(in the rows, 128 means zero)
Where one turn sends some rows of the set: a few examples, then the rows asked
tem: [128 166 128 167 159 128 131 131 110 120 132 120 148 110 126 149 128 175
 132 132 135 121 116 121 105 121 111 100 135  96]
Som: [122 165 133 174 157 127 131 138 107 125 135 118 149 109 130 144 131 171
 125 132 140 116 108 114 105 122 116  98 131 101]
resuz: [130 108 120 129 172 137 169 109 100 128 101 121 102 119  88 120 125 139
 114 132 140 152 112 104  82 123 122 121 138  56]
tili: [149 132 129 133 191 142 163 118 122 141  94 121 134 132 109 129 116 128
 115 141 130 160  94 119  76 135 120 127 112  81]
fidi: [143 125 136 136 190 140 155 112  98 133  97 102 118 134  91 119 116 156
 119 121 135 156  93 109  88 133 119 101 126  79]
lided: [130 109  73 148 132 160 152 136 103 107 137 122 130 118 120 101 137  96
 148 129 123 133 126 126 127 106 121 124 110 108]
Lupet: [134 124 150 173 123 153 164 131  87 110 156 133 127 126 108  95 136 105
 156 130 157 126 106 121 113 113 123 133  84  99]
veli: [133 117 148 172 129 151 162 129  83 104 154 128 123 130 111  93 140 103
 161 137 150 125 106 128 113 115 120 128  87 110]
vubi: [129 115 132 130 188 140 161 112  99 131 104 114 110 123  93 112 120 148
 118 117 139 162  95 105  80 123 121 101 126  67]
faluv: [123 122  78 162 118 163 149 135  99 110 136  97 115 122 105 111 137 125
 153 121 137 135 143 121 125 107 115 121 126 102]
mumu: [121 138 131 171 154 171 136 126 106 109 125 136 122 102 139 101 140 151
 109 159 124 139  94 105 102 127  97  97 143  88]
gibis: [125 144 111 159 115 148 132 135  96 124 126 105 114 137 143 108 128 116
 161 124 145 124 146 104 121 126 141 137  98 105]
puliz: [129 122 112 151 127 151 132 126  86 110 134 119 117 136 142  85 130 103
 157 117 130 122 127 102 130 124 149 125  93 109]
tovu: [132 129 154 158 113 155 149 148  79 120 144 116 105 131 102  79 148 128
 167 127 146 115 130 122 114 121 111 108 119  86]
gaduv: [138 132 143 169 174 151 139 125 135 123 133 145 123 107 155 127 138 142
 131 132 120 114  98 134 116 119 130  88 104  86]
geto: [119 145 149 156 119 137 159 157  91 136 132 117 129 120 124 105 139  96
 172 148 146 109 120 129 118 130 113 131  97 106]
luzi: [136 134 102 157 118 149 125 138  81 104 136 119 110 145 132  83 138 117
 152 136 132 130 148 104 109 123 137 123 115 102]
Garu: [129 140 128 111 185 117 152 139 105 155  97 118 125 125 101 123 124 139
 126 129 130 144 116 117  74 129 121 101 134  68]
mele: [134 134 142 165 177 155 142 118 138 124 122 143 122 102 156 133 130 138
 137 131 117 115  97 134 120 123 124  90 109  84]
kevef: [143 108 116 122 185 115 180 121 119 129 100 138 123 117 108 129 121 121
 126 129 138 141 105 118  86 124 134 123 111  73]
gifo: [125 152 145 153 114 137 161 164  95 135 131 123 130 119 123  97 138  98
 165 146 151 110 125 123 115 130 111 129 101  98]
Libi: [120 137 130 163 160 167 135 118 102 102 123 140 131 102 133 105 135 149
 113 154 118 139  93 106 101 128  96  96 147  89]
garum: [126 130 151 164 117 151 148 148  77 118 141 109 101 133 101  88 150 127
 170 138 142 115 133 129 112 122 110 111 121  90]
dinu: [114 124  83 145 126 150 148 145 107 134 127  99 127 114 123 117 134 105
 159 112 126 113 133 124 143 110 127 117 113 104]
tet: [126 125 121 110 169 109 164 132 103 153  93 115 127 116  97 131 122 144
 127 124 136 131 115 109  87 128 126 123 139  72]
bise: [143 145 132 117 193 127 148 136 110 151  92 114 124 137 101 123 121 134
 122 137 123 139 107 123  86 135 121  96 129  72]
mamir: [138 126 126 128 187 128 172 123 123 143 100 130 129 120 115 133 116 130
 122 132 140 161 100 121  70 126 127 126 104  77]

dinu -> faluv
vubi -> mamir
bise -> fidi
Now find these:
gaduv -> Som
mele -> tem
geto -> garum
resuz -> kevef
gibis -> luzi
tovu -> Lupet

Where one turn sends some rows of the set: a few examples, then the rows asked
Zusuk: [134 128 135 140 162  96 120 145 126 128 140 158 133 128 119]
Dibo: [141 150  98 129 118 153 129 131 140 166 124 119 128 134 129]
Lepu: [136 144 101 133 128 163 132 134 135 162 129 109 126 132 129]
Gumed: [113 139 131 123 141 145 138 139 123  88 142 156 116 117 137]
vor: [147 142 147 141  88 134 131 123 142 112 125  93 129 114 137]
zemi: [132 128 131 143 117 148 131  79 131 109 135 158 142 108 122]
Kedaf: [138 112 157 153 146 118 111 128 129 107 121 109 127 128 108]
fug: [142 132 147 145  97 141 132 130 135 105 131  91 125 114 131]
rolo: [127 141 133 142 120 151 128 118 138 174 169 126 138 127 127]
bese: [125 151 126 141 127 167 129 109 132 164 165 129 141 125 142]
kun: [135 139 105 134 128 161 130 141 136 165 130 109 123 133 119]
Talo: [125 156 131 120 122 117 139 122 135 106 132 170 130 117 148]
muzer: [125 139 130 146 126 162 128 124 133 165 174 125 133 125 131]
guvus: [129 134 119 134 113 102 123 126 132 157  95 119 125 113 131]
Revis: [104 128 123 138 137 144 137 141 120 129  98 101 115 104 137]
nug: [127 152 120 130 160 128 139 125 133 108 129 154 143 118 147]
renob: [116 145 114 131 120 134 137 119 127 138  85 115 129 102 149]
koz: [144 126 147 146  93 123 124 132 141 116 137  92 123 116 122]
dasut: [133 105 140 158 127 134 120 103 120 122 149 153 128 119  94]
Sudog: [148 127 145 147 125  95 100 107 143 126 111 131 142 129 118]
vuvi: [145 146 139 140 131 128 117  91 141 104 103 126 148 118 143]
Basag: [124 109 138 153 132 155 125  97 118 106 143 146 133 112 110]
remel: [140 138 102 133 119 150 124 136 143 173 130 114 125 139 124]
vetak: [119 134 133 138 173 129 132 147 126 111 140 142 127 122 129]
finu: [129 143 135 126 121  96 123 136 134 123 140 169 119 127 123]
kodop: [132 130 146 146 151 147 118 117 129  89 113 111 134 118 132]
bik: [121 127 143 137 135 119 130 150 120 111 153 155 110 126 121]
zefa: [141 118 138 145 114 127 124  86 135 126 139 161 140 116 109]
rona: [113 115 125 143 130 112 125 146 121 154 103 108 116 116 115]
guli: [147 133 148 145  84 123 126 126 141 117 128 102 128 116 129]
boku: [139 148 125 132 150  99 127 124 139 126 125 164 145 122 138]
balo: [131 149 125 137 119 151 129 112 142 173 164 134 142 125 134]

guli -> koz
renob -> guvus
Gumed -> Talo
Now find these:
boku -> Zusuk
dasut -> Basag
kodop -> vuvi
kun -> Lepu

Where one turn sends some rows of the set: a few examples, then the rows asked
dab: [128 123 125 134 133 118 114  99 116 149 125  79 129 122 127 166 136 121
 113 112 124 139 148 104 130 148 138 143 119 113 112 132  91 154]
Gop: [104 105  81 121 137 117 110 126 102 125  97 114 133 119 122 115 109 136
 130 129 143 137 148  85 160 101 158 115 127 137 119 118  90 100]
Vorov: [123 114 124 114 121 103 146 124 135  98 133 133 103 136 117  97 102 125
 125 169 165 114 154 146 128 136 143 132 124 140 121 106 130 127]
Nuf: [121  97 113  98 132 135 138  78 104 139 132  93 145 104 101 138 123 142
 135 148 172 120 124 122 121 120 128 119 148 114 139 139  90 126]
rige: [102 108  81 151 115  98 124  96 137 138 125 113 135 133 133 113 135 155
 156 147 116 105 132 108 119 121 134 109 124 124 138 135 115 147]
mevu: [136 135  75 122 135 148 121 122 125 122 127  86 118 145 125 126 135 172
 109 127 142 151 143 133 148 136 140 109 100 133 128 126  99 132]
dabi: [131 119 112 129 128 102 103 101 131 104 142  91 140  84 127 113 114 124
 145 138 143 140 137  90 144 156 127 104 163 163 125 119 106 137]
nir: [122 121 100 127 117 121 143 132 112 129 128 121 112 107 102  96 135 118
 101 135 129 105 151 115 125 154 152 143 136 142 121 119 152 148]
devar: [142 106 118 108 131 106 116  90 136 110 150  78 133 131 149 114  83 150
 137 146 163 126 144 126 132 108 118 103 110 124 135 133 122 129]
gizu: [114 114 113 115 127 157 144 131 120 131 153 106 128 102 123 137 138 136
  95 111 138 124 150 154 141  97 118 109 125 117 100 115 109 137]
Zanat: [ 80 137  99 107 121 131 115 124 151 142 147  83 125  98 130 123 106 118
 118 126 156 108 141 123 119 125 149 152 129 143  96 151  92 148]
Gor: [143 126 106  85 123  96 132  99 120 148 145  96 111 147 137 137 135 132
 127 112 134 159 161 124 147 136 130  90 153 136 117 109 144 125]
Lave: [ 79  86 120 122 113 110 115 102 105 145 141 128 124 126 109 122  92 126
 138 119 131 123 142  83 146 125 137 132 141 127 111 143 124 109]
sivu: [118 116  89 130 135  96 146 125 107 110 178 118 117 124 123 112 147 133
 138 117 163 134 129 119 137 116 127 107 175 122 131 132 130 143]
pep: [105 144 108  94 125 121 106 134 131 127 139  80 131 104 142 135 120 109
 135 109 146 146 152 143 121 153 125 142 150 149 104 120 118 107]
suga: [113 108 133 104 107 113 102 127 142 129 167 127 111 120 155 124 139 145
 102 131 142 113 147 118 113 148 142 102 130 104 108 126 141 157]
beri: [127 120 116 103 132 146 139  93 145 100 128 124 126 124 127 142 104 151
 102 141 133 109 138 118 115 161 117 130 130 136 102 115  88 102]
Baki: [115 144  93 116 107 114 121 126 138 109 143 136 133 139 112 125 108 123
 114 111 124 135 149 109 137 103 151  95 140 139 101  85 100 152]

Zanat -> nir
devar -> mevu
Now find these:
suga -> rige
dabi -> beri
Nuf -> gizu
pep -> Vorov

Where one turn sends some rows of the set: a few examples, then the rows asked
Zed: [ 87  94 133 128 118 112 124 132 135 108  84 143 115 109 135 124 127 124
  94 139 130 116 130 138 166 134 135 110 104  93  99 155 143 125 136 172
 109 128 144  83 145 132 127 157]
sav: [133 119 131 152 102 129 128 126 147 107 142  77 126 123 151 115  96 133
 136  92 138 124 108 154 142 138 140 112  90 111 106 170 130 138 166 176
 113 110 161 118 144 149 174 134]
rusa: [156 120 166 144 157 106 124 110 145 116 137  71 150 109 127 119 129 135
 120 129 152  99 142 108  93 139 143 150 108  99 103 131 108 113 123 144
 118 126 141 122 154 139 146 155]
Zere: [108  87 123 106 112 102 138 120 168 123  99 123 123  83 140 121 112 150
 117 124 119  95 137 165 173 137 120 125 128 103 130 132  87 112 131 143
 135 129 124 124 180 144 136 135]
dos: [144 108 140 162 132 152 112 149 125 106 107 113 158  73 125 125 136 121
 133 124 134 126 138 106 128 140 147 144 102 131 106 133  94 106 131 144
 137 133 123 124 136 129 172 128]
Vul: [157 119 162 169 149 123 131 133 146 129 128  98 149  85 128 134 126 121
 119 127 142 104 148 124  99 165 151 139  89 100  95 128 109 115 139 159
 115 119 163 150 138 148 140 156]
Tek: [ 93  91 138 126 127  95 123 113 129 109  91 121 131 117 129 113 124 129
 103 136 124 105 125 135 156 121 129 120 108  91 118 165 145 129 125 160
 109 134 143  69 151 110 141 152]
div: [101 116 139 104 121 128 135 112 173 111 107 135 113  97 136 118 118 156
 127 104 125 116 146 163 165 150 121 126 143 104 126 124 102 119 133 143
 130 139 118 121 168 139 140 123]
Domaf: [160 118 151 157 144  76 134 129 156 121 114  76 149  98 130 122 113 129
 113 135 135 105 125 106  99 123 152 139 108  95  89 137  94 104 121 152
 157 127 155 119 167 163 146 156]
muti: [119  95 130 129  99 105 154 103 156 129 105 115 128  88 126 109 105 144
 113 108 115 110 144 155 185 131 110 126 128 104 146 123  98 108 128 136
 151 139 125 107 175 126 149 140]
rez: [148 103 125 152 129 102 117 148 150 105  80 108 158  92 145 117 125 122
 135 131 132 116 132 110 121 112 167 133 120 107  94 127  85  80 124 130
 154 129 148 118 171 158 145 129]
kupuz: [168 136 142 177 131 104 143 110 151 118 115  84 163 104 135 124 123 111
 117 123 132 116 143  99 118 152 143 127 104 100 105 133 121  82 143 145
 152 132 161 122 163 160 148 162]
zeg: [157 137 153 166 136 132 125 134 133 114 128  97 141  90 125 126 129 120
 109 132 141 124 142  99 117 162 140 140  99 119  84 138 109 105 152 166
 154 136 143 122 141 155 161 162]
Fev: [146 114 146 142 147 117 118 120 152  96 105  98 161 108 133 111 129 135
 149 112 145 115 141 111 103 114 158 147 129 103 111 122 103  97 110 115
 123 128 130 114 159 131 156 115]
Pafo: [110 113 134 138 111 108 148 111 152 122  98 130 127  81 128 118 109 147
 124 103 106 122 133 163 174 141 117 124 133 107 129 145 100 126 134 151
 169 147 129 111 162 116 172 131]
dofot: [144 112 132 163  80 119 140 123 136 119 136  78 124 129 139 102  88 130
 120  91 143 132 117 142 151 119 136 111  86 114 109 154 128 126 159 175
 126 114 165 103 145 154 168 140]
kuz: [161 114 130 172 112 134 136 123 140 114  94 111 171  91 131 116 128 104
 124 117 136 129 156  99 141 135 153 129 107 118 120 111 113  70 134 125
 138 126 138 121 157 148 144 134]
gegu: [141 100 116 143  91 105 126 126 142 109 140  58 130 128 154 107  95 134
 122 108 139 110 106 143 152 115 138 112  90 109 113 164 116 116 164 169
 123 110 163 105 162 162 165 144]
ropo: [149  92 150 169 143 131 124 142 146 122 102 121 155  86 127 124 122 122
 145 105 136 113 152 132 113 132 166 147 108 108 110 119  98 105 122 130
 110 127 166 142 140 114 145 129]
rete: [ 92  94 136 135 119 105 133 111 140 121  92 135 137 108 130 127 120 123
  98 130 127 105 129 147 161 131 126 107  96  89 126 152 153 129 122 155
  91 118 145  86 138 124 122 152]
Rek: [136 113 129 131  95 107 128 119 158 108 140  69 123 134 148 111  89 140
 127 101 151 115 108 144 136 116 138 112  90 103 106 151 120 128 148 165
 101 100 151 111 154 174 153 134]
Geser: [ 91 100 136 146 119  84 137 117 144 112  75 140 130 118 135 119 113 122
 103 120 120 116 124 142 157 119 140 102 108  82 109 160 151 125 122 162
 120 126 162  75 149 125 130 149]
ruv: [133 104 134 136 102 124 121 131 154 109 140  75 109 137 151 108  96 141
 133  94 154 115 119 152 139 127 148 118  99 109  99 152 119 132 166 175
 101 113 174 115 152 151 154 139]
digil: [106 110 138 135 118 123 145 115 168 117  98 143 117  93 137 122 111 146
 134  91 114 121 151 172 172 159 129 125 144 101 124 134 109 117 143 150
 142 148 152 127 169 119 146 132]
mebo: [ 92 115 126 132 121 109 130 108 141 101  87 131 137 125 140 123 129 119
 104 127 122 118 129 133 162 139 132 102 111  87 118 162 168 116 135 160
 114 129 141  76 157 128 133 150]

Zere -> digil
dos -> rez
Domaf -> Vul
Now find these:
Rek -> sav
Tek -> Zed

Where one turn sends some rows of the set: a few examples, then the rows asked
vobod: [127 128 162 124 117 116  98 122 111 117 109 125 145 142 114 131 104]
gera: [107 102 143 123 125 132 162 122 149 112 127 109 113 117 142 108 146]
lenod: [121 126 153 126 125 122 116 118 101 105 120 144 148 134 105 136 112]
mazir: [140 139 145 140 132 131 128 130 123 184 126 104 106 107 122 130 116]
beba: [116  94 144 124 118 126 152 124 149 123 124 108 118 122 140  92 150]
vem: [138 134 139 145 140 133 143 122 109 178 138 124 116 102 113 129 118]
Samo: [114 141 173 117 117 126 109 126 121 114 108 113 128 138 121 155 104]
tafik: [113 131 149 128 115 123 109 112  97 104 117 133 141 131 102 145 112]
rupot: [110 102 146 122 122 131 156 122 150 116 123 102 108 119 143 104 149]
gikem: [135 114 145 133 143 124 137 108 119 155 136 109 106  98 158 112 166]
sib: [129 125 158 124 123 119 106 119 104 113 115 137 151 140 114 130 109]
Rel: [109 102 139 128 127 134 162 124 145 114 128 113 114 114 136 103 153]
susa: [124 136 170 117 112 122  99 126 117 117 105 115 136 141 119 140 105]
buta: [117  96 144 128 125 127 151 119 142 122 128 113 122 120 140  93 152]
Bak: [109 136 158 122 109 128 103 113 107 100 110 118 131 128 110 152 110]
Daf: [118 132 161 124 103 120  94 112 108 108 111 117 136 135 108 146 111]
vikuz: [131 121 154 130 136 125 134 111 125 155 131 100  98  97 159 119 162]
Fol: [110 142 165 115 120 130 119 124 115  99 112 123 128 132 113 158 105]
zoven: [131 134 140 146 143 138 149 128 110 177 138 119 108  99 111 142 117]
nim: [139 132 136 145 138 133 136 126 111 186 138 116 115 104 116 123 119]
nuz: [110 135 152 125 113 129 108 112 105  99 111 125 131 130 106 154 109]
tusal: [117 130 159 125 108 119  96 116 103 110 112 126 145 133 106 138 111]
zer: [127 140 143 141 134 138 140 130 117 177 135 106  99 101 120 146 117]
Valu: [107 137 158 121 126 133 128 122 104  98 118 134 130 131 107 161 107]
gunu: [119 126 152 129 113 122  97 111  98 106 114 129 143 133 105 141 109]
Tukib: [133 115 147 136 142 125 140 107 119 151 136 113 106  97 155 112 168]
vena: [125 123 152 131 142 132 148 111 121 146 136 105  96  94 155 128 162]
luru: [110 100 148 122 123 129 154 123 152 118 122 102 111 120 145 102 153]
Gufiz: [127 139 141 143 140 138 144 126 114 171 135 112 103  96 115 143 118]
duv: [139 134 146 142 132 128 126 125 116 190 130 111 113 108 118 125 119]
sez: [127 119 148 133 146 130 146 106 121 147 135 113  98  96 154 123 167]
Mepud: [125 124 151 134 138 126 141 110 126 151 130  99  95  97 156 121 167]
kisa: [132 137 148 139 133 136 137 129 123 181 129 103 102 106 120 138 114]
tudeb: [112 130 152 124 130 128 126 120 101  98 122 145 144 131 104 153 108]
baz: [111 135 160 122 106 123 102 114 108 107 107 116 132 130 112 150 110]
dif: [127 118 143 137 145 130 147 106 114 146 137 115 102  94 152 120 168]
vupu: [114  96 139 131 126 131 157 121 143 114 130 112 119 116 137  98 151]
zazot: [110 133 152 127 114 128 109 109  99 100 117 131 138 126 104 152 110]
muva: [115  99 145 121 119 127 148 128 151 125 122 102 113 125 144  96 153]
Zam: [134 119 154 135 137 123 132 111 123 158 128 104 106  98 159 110 166]

kisa -> zer
gunu -> tusal
Now find these:
Fol -> Valu

